Each row is where one point has got to under a steady rotation. How many ticks took it there?
The counts run from 0 to 494.
[150 149 110  49 111 181 137  98 125 156 126 129 182 143 149 123 130 146
 104 164 138 159 121 127 176 136 109 143 150 111 116 167 143 117 151 121
 106 141 130 105 142 150 113 164 152 135 120 155 107 180 125 143 111  89
 123  67 127 155  91 114 123 103 110 116 133 111 115 123 154 187 159] | 151
[183 138 108  71 124 114 127 101 113 141 139  69 170 135 116 143 122 136
 141 160 120 177 141 136 136 164  91 160 150 130 129 172 141 137 162 135
 105 148 148 152 109 135  83 192 135 117 120 174 144 157 153 128 178 107
 145  76 103 130 114 137 126 102 120 142 142 120 116 138 199 142 142] | 245
[159 147 137  65 121 143 134  86 101 170 127 120 152 138 126 102 111 115
 112 148 137 148 122 112 170 187 107 156 142 128 107 182 118 102 135 135
  68 150 118 122 108 155 109 133 112 114 103 147 121 174 148 160 125 123
 159  70 134 135 124 109 117  90 119 102 153 133 133  96 169 186 146] | 271
[170 160 140  59 144 161 128 103  89 126 124  85 164 113  80 141 128 122
 143 162 127 158 150 122 169 157  84 152 148  84 115 166 110 115 137 148
 109 142 151 125  97 119 114 146 111 108 120 174 132 155 135 131 145 116
 149  77 125 144 116 142 151 114 130 149 144 123 182 125 152 182 158] | 421
[157 161 118  40 143 146 123  98 129 148 148  96 153 122  93 167 173 128
 122 152 112 157 126 102 201 139  89 143 135 104 110 156 141 111 137 136
  96 133 137 134 133 150 136 193 109 115 139 181 119 164 120 142 135 102
 118  85 124 138 107 138 132 133 114 105 149 116 122 134 146 176 115] | 4
[154 161 120  58 129 165 156 105 132 170 149  81 150 133 100 154 139 122
 142 162 140 169 110  86 176 141 106 177 143 119 101 169 137 129 131 139
  95 129 151 144 135 152 106 187 136 124 133 173 112 162 135 150 138 107
 112  82 110 131 123 149 122 137 128 134 151 109 108 141 172 150 116] | 332
[155 152  97  35 121 127 150  89 135 165 134 107 154 130 130 113  96 132
 133 174 110 164 169 112 167 158  92 178 150 106 121 169 109 126 122 132
  87 148 114 133 108 145 101 138 140 134 107 154 102 152 112 138 121  87
 139 100 112 163 135  92 130 110 113 132 107 146 147 125 158 162 167] | 306
[173 130 133  76 123 143 139 102 114 145 110  79 185 133 107 157 156 136
 145 152 134 169 103 122 179 150 116 135 144 124 106 169 154 120 150 126
 100 146 142 137 114 147 101 180 111 110 142 169 121 177 153 153 137  89
 133  81 119 129 106 167 143 121 111 122 159 112 112 131 191 160 120] | 385
[154 158 105  28 147 156 147  96 112 135 137 122 149 127 132  95 110 133
 112 162 121 159 144 121 167 179  84 155 135 104 133 166 103  96 126 138
  97 149 129 107 124 143 115 138 135 103 121 162 122 166 128 144 144 130
 145  68 128 151 108  94 108  95 123 103 160 136 137 122 141 163 158] | 132
[166 129 104  32 145 127 139 113 148 142 107 138 178 157 112 125 172 152
 131 142 113 171 150 132 184 135  89 126 136 124 154 148 104 123 146 148
  90 178 146 129 117 146 102 176 124 125 119 179 105 162 139 180 127 117
 131 116 136 145 107 139 148 131 147 118 146 127 146 141 170 160 120] | 354
[164 152 125  71 124 124 105 112  73 144 117  65 164 120  64 139 145 104
 159 145 115 160 134 129 162 166  78 157 133 114  96 184 113 121 130 135
  92 145 146 149 114 146 133 164 112 113 130 174 137 157 152 146 136 123
 134 108 134 127 103 129 137 122 115 146 150 126 158 115 182 162 130] | 230
[152 150 105  48 105 124 112 126 114 156 109 110 175 129 125 116 142 132
 139 132 122 169 114 140 173 174  91 148 102 109 102 187 121 116 142 120
  66 152 114 150 108 162 143 136 118 139 130 146 113 159 156 122  98 100
 128 116 131 128  77 108 132 102  93 142 138 150 128 105 177 164 162] | 221
[137 147 121  32 127 158 181 106 122 141 109 101 168 127 120 118 129 123
 135 146 145 166 110 115 184 153 120 177 138 104 107 160 113 121 137 137
  80 164 126 124 118 166 111 130 143 108 157 147 107 181 143 157 121 107
 125  85 117 145  83 148 116 107 135 142 176 118 130 128 165 151 129] | 45
[149 136 100  44 123 118 151  77 141 154 123 122 161 151 125 120 139 148
 133 153 116 181 131 120 174 142 103 175 178 134 119 172 119 116 140 134
  86 170 122 127 122 140 113 170 136 150 134 171  87 165 123 140 143 102
 145  97 113 161 112 106 115 146 119 118 157 126 103 134 170 138 112] | 10
[174 128 146  65 124 134 116 142 124 160 131 111 173 165 113 107 138 164
 127 158 126 171 123 111 138 148  97 117 148 106 127 182 120 115 152 146
  78 140 143 131 114 140 103 157 112 118 104 165 132 173 154 124 114  93
 136 101 149 123  91 139 152 119 137 146 132 126 169 126 187 190 168] | 266
[171 159 129  78 133  87 144 100  92 146 131  79 184 123 106 117 112 127
 143 139 147 169 138 147 128 158  88 162 146 125 119 198 123 133 149 132
 105 162 153 153  93 121 105 194 154 151 120 148 122 156 139 138 158 119
 127  99 108 139 116 117 117  95 123 148 134 133 129 146 187 128 131] | 243
[165 131 147  49 126 156 136 134 104 155 124  95 168 147 105 141 145 165
 111 162 140 157 133 112 160 129  94 134 154  98 101 145 139 102 134 148
  99 150 137 108 123 125 112 172 128 109 114 184 133 164 134 143 113  88
 118  75 150 146  96 152 162 123 126 123 153 103 159 135 171 185 149] | 439
[168 175 128  48 153  95 149  99 105 174 154  98 173 117 102 128 130 135
 104 132 140 149 147 126 144 135  65 140 142 102 118 172 124 123 135 145
  99 156 128 146 107 119 127 200 146 155  89 155 114 151  99 141 131 108
 117 104 114 155 137 109 132  84 118 127 126 136 158 163 155 154 137] | 294
[170 160 116  56 117 166 136 100 111 146  96 117 179 111 105 149 154  96
 123 106 143 144 112 137 186 153  94 160 112 109  89 163 124 126 144 142
  87 167 125 144  97 138 128 144 120 135 127 140 122 170 139 139 123  97
 124  96 106 143 104 152 139  85 109 150 142 126 145 114 159 173 142] | 378
[162 160 140  74 109  97 148 114 100 142 127  75 188 137 116 145 113 130
 158 165 115 166 132 122 187 164 118 131 113 107 113 182 123 124 136  96
  97 127 144 146  96 176 101 180 142 153 127 154 124 175 146 152 104  92
 119 112 109 139 106 134 130  98 133 143 126 156 121 140 187 151 137] | 210
[159 164  98  42 119 190 137 116 129 151 123 132 182 132 138 140 135 136
 101 148 136 157 133 139 178 128  96 137 118 102 113 152 132 123 152 128
 109 157 136 107 132 137 120 180 150 143 114 158 118 170 119 137 121  85
 109  73 124 158  91 122 132  98 109 133 116 120 132 133 138 177 159] | 482
[157 139 145  62 130 134 152  99 101 178 124 124 157 144 118  98 118 124
 106 154 139 152 121 108 165 178 106 146 153 130 114 186 115  97 129 142
  67 157 122 114 108 151  94 137 122 109  99 143 116 176 148 173 127 126
 155  72 138 137 130 122 114  99 136 106 168 132 131 115 176 179 152] | 270
[153 154  99  41 142 116 113 127 112 149 127  99 164 128  73 134 166 145
 156 163 121 173 136 119 167 128  77 131 128 102 123 194 103 126 142 126
 104 133 155 139 137 142 131 165 120 139 137 186 105 162 130 144 118 117
 119 124 146 142  94 116 121 156 117 148 144 146 149 137 171 158 156] | 179
[146 141 119  34 138 121 164  97 120 138 108 132 183 150 118 106 132 131
 145 152 118 166 165 121 195 156 103 150 130 116 148 158  92 119 118 128
  85 179 134 123 107 151 100 159 140 128 131 162  95 167 128 196 122 123
 134 117 121 156 118 113 132 112 143 107 149 136 142 132 163 146 112] | 356
[152 165 126  50 120 122 152  80 120 129 129 127 166 151 113 111 108 141
 123 171 132 180 148 115 156 136 100 179 171  99 120 179  89 120 138 128
 103 156 147 106 108 128 117 157 157 162 128 169 109 176 115 129 130 104
 134  84 119 179 103 112 116 137 146 145 141 134 146 128 142 151 145] | 477
[159 172 133  50 127 124 134  77 118 118 119 132 163 156 102 119 128 140
 119 157 123 171 150 121 165 131  90 165 164 103 125 179  78 117 142 135
 105 160 153 105 111 116 128 166 143 162 122 166 109 178 120 131 127 114
 130  86 125 186 104 115 125 143 153 135 144 133 155 123 137 164 145] | 476
[171 162 115  52 154 155 171 109 127 149 132 130 181 141 123 134 138 129
 135 128 145 169 118 112 196 155 114 126 100 111 141 174 110 124 146 120
 102 156 152 143  92 156  94 170 129 144 121 147 109 174 138 170 132 122
 119  90 105 132 125 162 120  90 146 133 163 141 107 151 158 152 133] | 35
[165 169 122  64 102 124 145 108 124 155 160  87 158 158 123 142 103 154
 130 180 117 174 126 100 157 149 111 164 134 115  99 172 120 118 130 111
  98 122 146 127 115 150 109 199 147 170 114 172 140 165 131 118 112  91
 114  81 118 159 114 129 122 130 127 145 135 143  99 128 161 148 142] | 158
[161 141 102  46 108 153 132 138 125 175 133  96 150 144  99 152 150 155
 131 171 116 158 128 111 168 116  94 143 140 111 102 152 136 126 138 140
 108 129 144 114 140 143 107 179 137 132 113 184 142 163 144 154 106  92
 108  82 151 144 106 143 133 148 128 144 154 129 126 132 178 171 161] | 161
[168 131 152  67 123 113 134 109  87 155 121 112 171 152  91 124 150 148
 101 148 120 147 134 131 166 140  85 132 167 117  94 147 112  91 130 145
 102 162 137 102 109 110 107 182 127 142  93 178 145 163 138 165 111 127
 143  82 160 161 123 135 142 122 130 110 172 128 149 127 159 178 139] | 111
[151 143 130  53 118 159 165  96 128 127 101 127 174 157 138 106 122 125
 138 144 148 181 113 118 164 162 130 172 144 124 123 180  99 126 145 139
  76 176 142 130 101 163 106 141 130 120 149 151 100 178 158 149 142 111
 139  87 115 140  88 142 122 119 141 141 163 117 124 122 170 145 117] | 374
[142 121 112  37 103 123 142 110 121 141 104 100 177 129 146 121 127 145
 133 139 124 177 127 135 152 174  98 171 144 123  95 159 136 107 137 137
  83 171 101 143 100 145 123 150 134 129 140 159 125 148 151 118 127  80
 147  98 117 153  79 120 145 107  88 127 149 128 124 125 181 136 137] | 393
[164 176 126  60 128 143 129 100 127 176 132 139 178 128  96 137 153 113
 120 127 155 148 110 108 173 126  91 146 131 113  95 201 111 128 144 133
  85 153 139 150 104 128 137 171 109 174 108 144  86 172 121 133 106  97
 118 110 117 146 127 130 123 115 110 142 128 146 131 127 153 181 143] | 327
[172 146 120  54 129  84 107 114 108 133 111 104 159 135  76 120 163 128
 141 131 118 172 125 141 141 148  65 160 143 118 112 186 104 122 157 158
  78 165 145 144 113 125 132 153 113 129 133 170 134 159 158 127 143 125
 135 114 142 139  95 131 118 140 129 155 157 130 156 125 179 158 139] | 232
[153 160 108  39 149 152 166 109 137 171 158  85 152 121 112 150 151 130
 124 146 136 163 110  93 182 144 100 156 138 110 106 171 146 125 136 141
 101 136 141 143 130 150 115 192 132 124 132 170 115 164 127 140 150 104
 108  77 102 131 121 147 109 120 111 126 158 113 102 159 158 148 125] | 2
[155 176 119  71 148 167 161 102 109 148 157 101 174 139 123 119  98 144
 126 169 152 177 132 112 150 148 108 141 150 111 131 189 130 124 141 123
 124 139 170 119 125 139 102 198 149 136 118 169 119 167 122 146 158 126
 122  68 119 140 119 123 117 107 133 135 150 124 111 146 153 149 144] | 140
[175 169 115  53 120 113 153 121 118 154 120 124 196 143 118 139 145 116
 114 120 124 148 123 149 185 136  95 125  93 116 118 154 121 127 147 122
  85 162 135 133 102 144 109 184 153 154 112 140 137 177 138 162 111 105
 107 110 120 146 115 148 116  66 138 149 133 140 132 134 164 170 137] | 207
[153 145 125  45 112 103 164 116 105 157 103 100 148 130 107 108 125 116
 134 142 114 156 126 128 179 169 100 169 123 117  97 164  97 115 123 132
  60 159 120 122 108 165 105 125 145 112 124 151 136 164 155 177 106 119
 134 101 132 146 107 129 108 100 133 135 167 151 135 119 180 158 142] | 218
[165 138 110  44 140 126 105 119 108 154 144  92 145 126  92 138 150 159
 135 171 104 168 137 100 173 162  76 117 137 100 114 182 124  90 132 120
 109 127 135 135 106 132 123 170 103 136 114 185 122 148 126 121 115 101
 149  89 137 145 126 117 145 140 104 114 157 149 136 131 161 172 175] | 455
